In the table below, every row is followed by its label. The labels come from one hidden rule.
tensor([ 30, -22,  13, -37,  -5,  -2, -32,  46]) d
tensor([ 34, -50, -21,  47,  11,   6, -60, -44]) f
tensor([-50,  33,  48,  -8,  -9, -30,  34,  41]) f
tensor([-34, -22,  34, -34, -47, -40,  34,  36]) f
tensor([-51,  50,   3, -34,   1, -16,  32,  29]) f
tensor([ 30,  -2, -26,  38,  12,  -5,  35, -45]) d
tensor([-50,  15,  47,   5, -58, -92,  30,  44]) f
tensor([ 33,  45, -12,  55,  29,   5,  36, -47]) d
tensor([ 31, -76,  50, -32, -53,  41, -58,  39]) f
tensor([ 33, -16,  14, -35,   6,  46, -64,   9]) f
tensor([-59,   3,   7, -38, -41, -23,  34,  15]) f
tensor([ 32, -11, -12,  69,  27,  24, -27, -42]) d
tensor([ 31, -55,  28, -31, -37, -13,  32,  38]) e
tensor([ -53,  -43,   57,  -33,  -78, -107,   30,   40]) f
tensor([ 31,  -4, -17,  37,  35,  13, -60, -42]) f
tensor([-53,  31, -12, -33,  13, -44,  35, -10]) f
tensor([-52, -17,  59, -23, -50, -63,  37,  40]) f
tensor([ 34,  -6,  37,  -6,  32,  31, -62,  38]) f
tensor([-51, -39,  70, -34, -56, -45,  34,  41]) f
tensor([ 34,  17, -26,  52,  22,   0,  35, -43]) d
tensor([ 31, -25,  -3, -34,  -7,  39, -62,  31]) f
tensor([-53,   1, -25,  15, -10, -46,  34,  40]) f
tensor([-53, -10,  14,   7, -16, -37,  34,  40]) f
tensor([-53,  -2,  39, -39, -19, -16,  -1,  41]) d
tensor([ 35,  53, -34,  28,  26,  11,  34, -42]) d
tensor([ 30,  36, -11,  53,  49,  41, -62, -42]) f
tensor([ 32,  23,  13, -27,  17,  41,  36,  38]) d
tensor([ 30, -39,  55, -34, -45,  11, -60,  38]) f
tensor([-50, -10,   2,  69,  20, -30, -63, -17]) d
tensor([ 30, -29,   9, -36,   0,  47,  30,  41]) d
tensor([ 29, -29, -39,  67,  21,  71, -48, -46]) f
tensor([-54, -36,  67, -36, -47, -52, -39,  42]) d
tensor([ 30,  62, -65,  28,  75,  76, -64, -44]) f
tensor([ 36,  62, -71,  59,  62,  46, -59, -46]) f
tensor([ 33,  32, -13,  61,  40,  19, -57, -40]) f
tensor([-53, -20,  -5, -34, -31, -24, -24,  36]) d
tensor([ 30,  -3, -11,  10,  15,  11,  34, -48]) d
tensor([ 35,  16,   6, -29, -20, -22,  33,  37]) d
tensor([ 31, -13,  22, -30, -24,  11,  34,  43]) e
tensor([-50,  23, -26, -15,  28,  -6,  35, -42]) f
tensor([-54, -57,  62, -37, -62, -52,  -5,  38]) f
tensor([  27,  127, -105,   70,  127,   28,  -61,  -44]) f
tensor([ 34,  19,  20, -33,   6,  16,  37, -13]) d
tensor([ 32,  38, -29,  37,  14,  -8,  37, -42]) d
Which label does each new row get?
tensor([ 34,  49, -48, -20,  30,   2,  30, -44]) -> d
tensor([-49, -17,  19,  -8,  11, -17,  33,  40]) -> f
tensor([-50,  -8,   4, -33,   2, -49,   5,  46]) -> d
tensor([-51,  13,  -8,  -3,  16, -54,  34, -45]) -> f
tensor([ 34,  -3, -37,  46,  32,  73, -63, -42]) -> f
tensor([-50,  30, -58,  70,  50,   2, -52, -41]) -> d
tensor([ 31,  31, -21,  11,  19,  16,  36, -42]) -> d
tensor([ 23, -61,  15, -35, -48,  -4, -57,  39]) -> f
tensor([-50, -74,  86, -30, -50, -93,  34,  39]) -> f
tensor([ 33, -15, -73,  49,  62,  93, -62, -44]) -> f
tensor([-53,  10, -20,  73,  40, -12,  22, -43]) -> f
tensor([ 29,  36, -38, -37,   2,   8,  -2, -43]) -> d
tensor([-52,  61, -67,  51,  34, -22,  35, -43]) -> f
tensor([ 30,  25, -68,  71,  44,  87,  12, -43]) -> d
tensor([-50,  72,   1, -35,  13, -64,  37,  16]) -> f
tensor([-53,  70,  -7,  62,  45, -25,  34, -38]) -> f
tensor([-54,  57,  49, -28,  -7, -16,  39,  24]) -> f
tensor([-39,  -2,  27, -32, -23, -18,  31,  41]) -> f
tensor([-50,   6,  25, -31,  -4, -17, -14,  42]) -> d
tensor([-51, -17,  45, -34, -48, -22, -44,  37]) -> d
tensor([-53,  11,  -1, -40,  -5, -15,  36,  12]) -> f
tensor([ 31,  28, -28,  38,  57,  45, -61, -48]) -> f
A new table starts here. Its rows get labels from a new hidden rule, each label after its row.
tensor([ -39,   49,   71,  -29,   46, -105,  -10,  -61]) 1
tensor([-81, 102, -35,  -4, -33, -44, -18,  41]) 1
tensor([ 29, -15,   9,   8, -24,   0,  14,  -8]) 0
tensor([ 30, -30,   1,  11, -12,  -1,  14, -11]) 0
tensor([-19,  33,  -6, -31, -29,  29,  37,  -1]) 1
tensor([  2, -43, -14,   0,  84, -34,  51,  48]) 0
tensor([ 19,   4,  30, -41,   4, -28,  21,  14]) 1
tensor([-28,   7, -66,  -5, 125, -45, -45,  54]) 0
tensor([ 18, -21,   4,   8, -25,   1,  26,  -6]) 0
tensor([-14,  19,   7,  -4,  -9, -55,   1,   2]) 1
tensor([ 26,  52,  63,   4, -58, -12, -12, -14]) 1
tensor([  7, -63, -12, -16,  86,  32,  -4,  61]) 0
tensor([ 35,   0,  -4,  -9,  29,  35, -11, -22]) 0
tensor([ 13, -31,  21,  23,  18, -11, -71, -34]) 0
tensor([-36,  47,  26, -43,  25,  19,  -6, -29]) 1
tensor([ 32, -35,  -2,  12,  -9,   2,   9, -13]) 0
tensor([-46,  28,  23, -55,  19,  55, -23,  45]) 0
tensor([ 38, -15, -38,  19, -75,  50, -54, -25]) 0
tensor([-38,  12,   5,  30, -51,  29,  17,  30]) 0
tensor([-127,   59,   -1,   45,  -13,   93,  -34,  -41]) 0
tensor([-48,  13,  64, -39,  65,   4,  24, -24]) 0
tensor([ 15,  -7,   9,   5, -34,  -3,  34,  -5]) 0
tensor([ 53,  -1, -60, -55, -37,  -7, -17,  71]) 0
tensor([-56,  11,  26, -49,  15,   0, -12, -64]) 1
tensor([ 36, -16, -12,  17, -29,  17,  34,   8]) 0
tensor([  27,  -14, -109,  -37,   88,   61,  -35,   62]) 0
tensor([ 36,   0,  41,   5, -24,  -1,   5, -38]) 1
tensor([-6, -3, 14, -6, 36, 23, 40, 58]) 1
tensor([-19, -20,   8,  34, -28,  31, -36, -25]) 0
tensor([ 26, -13,  11,   9, -25,  -3,  15,  -3]) 0
tensor([ 35,  12, -31,  32, -52, -48, -45,  29]) 0
tensor([ 22,  -6,  -1,  17, -21,  -7, -21,  26]) 0
tensor([ 33,  12,  63,  44, -18,  17, -28, -15]) 1
tensor([-36,  25, -52, -33, -37, 112,  10, -23]) 1
tensor([-40,  15,  33,  39, -65,  43, -66, -13]) 0
tensor([ 28,  -7,  61, -26,  -8,   1, -15, -26]) 1
tensor([ 33, -24,   5,   9, -12,   0,   4,  -4]) 0
tensor([ 17,  29, -88, -20,  19, -53,  -3,  43]) 0
tensor([-29,   7,   2,  58,  -6,  32, -10,  23]) 0
tensor([-42,  -5,  19,  38,  22, -27,  82,  48]) 0
tensor([ 58,   3,  20,  -9, -48,  10,  -7, -40]) 1
tensor([-34,  -4, -19,  30, -12,   7,  32,  -7]) 0
tensor([ 29,   1,  59,  -5,  -8, -10,  16, -40]) 1
tensor([ 19, -24, -22, -28,   0, -17,  17,  38]) 0
tensor([ 19,  28,  73, -11, -36, -13,  35, -32]) 1
tensor([ -4,  -5,  16,  21, -41,  19, -10,  -9]) 0
tensor([ 11,  20, -13,   4,   8, -40, -22,  18]) 0
tensor([ 31,  -5,   4,  12, -22,  -5, -26,  20]) 0
tensor([-114,   55,  -35,  -47,   49,   42,  -76,   -5]) 0
tensor([-105,   28,  -78,   14,   16,   50,   34,   47]) 0
tensor([-15, -14,   4, -36,   9, -76,  61, -47]) 1
tensor([ 30, -18,  11,   4, -21,  -1,  13,  -5]) 0
tensor([ 26,  97,  83,  -2, -96,  -7,  21,  -9]) 1
Which label does each new row get?
tensor([ 18, -10,  11,   9, -37,  -2,  35,  -4]) -> 0
tensor([ 35, -16,  46,  -1,   2,  -8,   1, -40]) -> 0
tensor([-22, -85, -47,   0,  48, -61,  62,   7]) -> 1
tensor([ 34, -46,  -8,  13,   5,   3,   2, -18]) -> 0
tensor([-27,   2,   4,  24, -43,  19,  20,  18]) -> 0
tensor([ 16,  10, -32,  27, 116, -67, -13,  25]) -> 0
tensor([ 15,  54,  80,  53,  64, -26, -44, -26]) -> 1
tensor([ 21, -17,   6, -36,  16, -51,  11, -22]) -> 1
tensor([ -33,    6,   86,  -35,   11,  -68,  -12, -106]) -> 1
tensor([ 10,  14, -65, -61,  30, -70,   9,  14]) -> 1
tensor([-41,  36, -63,  29,  13,  41, -32,  42]) -> 0
tensor([  18,   11,  -41,   -1, -112,   -4,   75,  -39]) -> 1
tensor([-54,  -1, -15, -48,  43,  12,  16,  60]) -> 0
tensor([  42, -122,  -32,  -16,    4,   -2,  -44,  -22]) -> 1
A new table starts here. Its rows get labels from a new hidden rule, each label after its row.
tensor([-27,  23,  45,  40,   0, -33, -34, -12]) SR
tensor([-39, -49, -46, -44, -47, -49, -31,  -5]) IF
tensor([ 19, -19, -13, -13, -30, -27,  -8,   4]) MI
tensor([-22, -31, -26, -32, -31,   7, -17, -16]) SR
tensor([  1,   0, -20, -24, -35, -40, -33, -28]) IF
tensor([-36, -55, -44, -46, -51, -50, -33,  13]) SR
tensor([32, 23, 15, 43, 34, -7, 18, 30]) EV
tensor([-37, -48, -45, -44, -44, -39, -13, -22]) IF
tensor([-30, -51, -48, -46, -49, -52, -16,  10]) SR
tensor([-35, -45, -48, -48, -52, -50, -39,  -5]) IF
tensor([-48, -53, -44, -42, -43, -44, -42, -40]) IF
tensor([-26, -17, -41, -42, -45, -34,  -5,   0]) SR
tensor([-37,  -9, -22, -26, -36, -41, -39, -20]) IF
tensor([38, 47, 53, 56, 51, 43, 26, 28]) EV
tensor([  5, -27, -26, -39, -44, -42,   1,  20]) MI
tensor([-35, -46, -35, -41, -44, -45, -45, -48]) IF
tensor([-41, -63, -56, -49, -50, -51, -20, -26]) IF
tensor([  0,  38,  13, -13,  17,  42,  17, -33]) SR
tensor([ -6,  11,  -8, -29, -28, -11,   0, -24]) SR
tensor([  8, -40, -48, -29, -28, -17,  14,  22]) SR
tensor([ 33,  14,  32,  47,  44, -10,  33,  42]) DU
tensor([-21,  -3,  -4, -31,  -5,  36,  -2, -43]) SR
tensor([ -9,  17,   3, -25,  31,  40,   6, -50]) SR
tensor([  4,   2, -13,  14,   6, -28, -11,  14]) MI
tensor([37, 44, 52, 52, 46, 37, 29, 27]) EV
tensor([-29,  13,   5,  22,  15, -25, -35, -47]) SR
tensor([29, 34, 45, 47, 46, 33, 33, 25]) DU
tensor([ 20,  41,  46,  43,  47,  48,  -4, -21]) MI
tensor([29, 36, 43, 49, 44, 33, -2, 28]) EV
tensor([34, 30, 36, 34, 39, 43, 38, -2]) MI
tensor([-10, -12, -28, -27, -41, -38, -23, -11]) IF
tensor([34, 48, 52, 52, 50, 49, 29, 29]) DU
tensor([15, 37, 47, 48, 42, 31, 28, 32]) EV
tensor([-22, -34, -21, -10, -29, -34,  -8,   4]) MI
tensor([-45, -55, -51, -50, -49, -47, -36, -39]) IF
tensor([-43, -62, -54, -48, -49, -43, -35, -35]) IF
tensor([41, 32, 45, 45, 40, 36, 29, 37]) DU
tensor([-31,  23,  35,  16, -15, -22, -37, -30]) SR
tensor([42, 52, 57, 56, 48, 37, 15, 34]) EV
tensor([-20, -34, -36, -24, -26, -15,  19,   6]) SR
tensor([-14, -36, -41, -36, -46, -48,   9,  25]) MI
tensor([28, 46, 51, 52, 48, 32,  7, 27]) EV
tensor([-25, -44, -40, -40, -42, -51, -15,  24]) MI
tensor([29, 37, 46, 42, 41, 34, 23, 36]) DU
tensor([ 25,  39,  40,  37,  28,  34, -18, -15]) MI
tensor([-32, -30, -45, -43, -46, -35, -38, -28]) IF
tensor([-40, -44, -50, -43, -41, -13, -22, -47]) IF
tensor([-30, -47, -43, -44, -35, -22,  -4, -24]) SR
tensor([-32, -52, -48, -43, -47, -48, -36, -20]) IF
tensor([-50, -52, -51, -53, -53, -54, -45, -37]) IF
tensor([26, 16, 39, 44, 33,  8, -1, 41]) EV
tensor([-40, -53, -44, -39, -34, -30, -24, -15]) IF
tensor([21, 43, 41, 46, 46, 40, 30, 26]) DU
tensor([ 22,  50,  50,  50,  48,  53,  15, -15]) MI
tensor([ 39,  55,  50,  45,  45,  54,  40, -22]) MI
tensor([-42, -53, -45, -48, -46, -50, -21, -21]) IF
tensor([-21, -49, -42, -42, -39, -36, -10,  19]) SR
tensor([-49, -54, -51, -44, -46, -52, -35, -34]) IF
tensor([29, 53, 53, 47, 50, 40, 18, 25]) EV
tensor([-43, -30, -34, -43, -27,  -5, -21, -45]) IF
tensor([ 10,   2,  -2, -22, -16,   4,   1,  20]) MI
tensor([33, 41, 39, 47, 43, 38, 39, 31]) DU
tensor([ 11, -28, -22, -11, -17,  16,  -5, -29]) SR
tensor([ 22,  53,  56,  51,  46,  44,  22, -22]) MI
tensor([-12, -30, -21, -11, -33, -37, -29,  26]) MI
Here are more rows. What is the label of each one?
tensor([37, 33, 46, 50, 48, 46, 38, 37]): DU
tensor([49, 48, 46, 52, 51, 59, 47, 29]): DU
tensor([41, 38, 48, 49, 46, 36, 20, 41]): DU
tensor([ 10,  34,  21,  -2,  15,  11,  -3, -24]): MI
tensor([-20, -43, -40, -41, -47, -55, -23,  31]): MI
tensor([-31, -58, -50, -46, -45, -48,  -8, -12]): SR
tensor([-14,  30,  -7, -27,  31,  33, -13, -41]): IF
tensor([-11,  21,  -7, -22,   2,  47,   3, -39]): SR
tensor([-23,   3, -15, -29, -34, -42, -23, -39]): IF
tensor([31, 41, 45, 52, 47, 38, 31, 42]): DU
tensor([-27, -44, -39, -35, -42, -49, -22,  -4]): SR
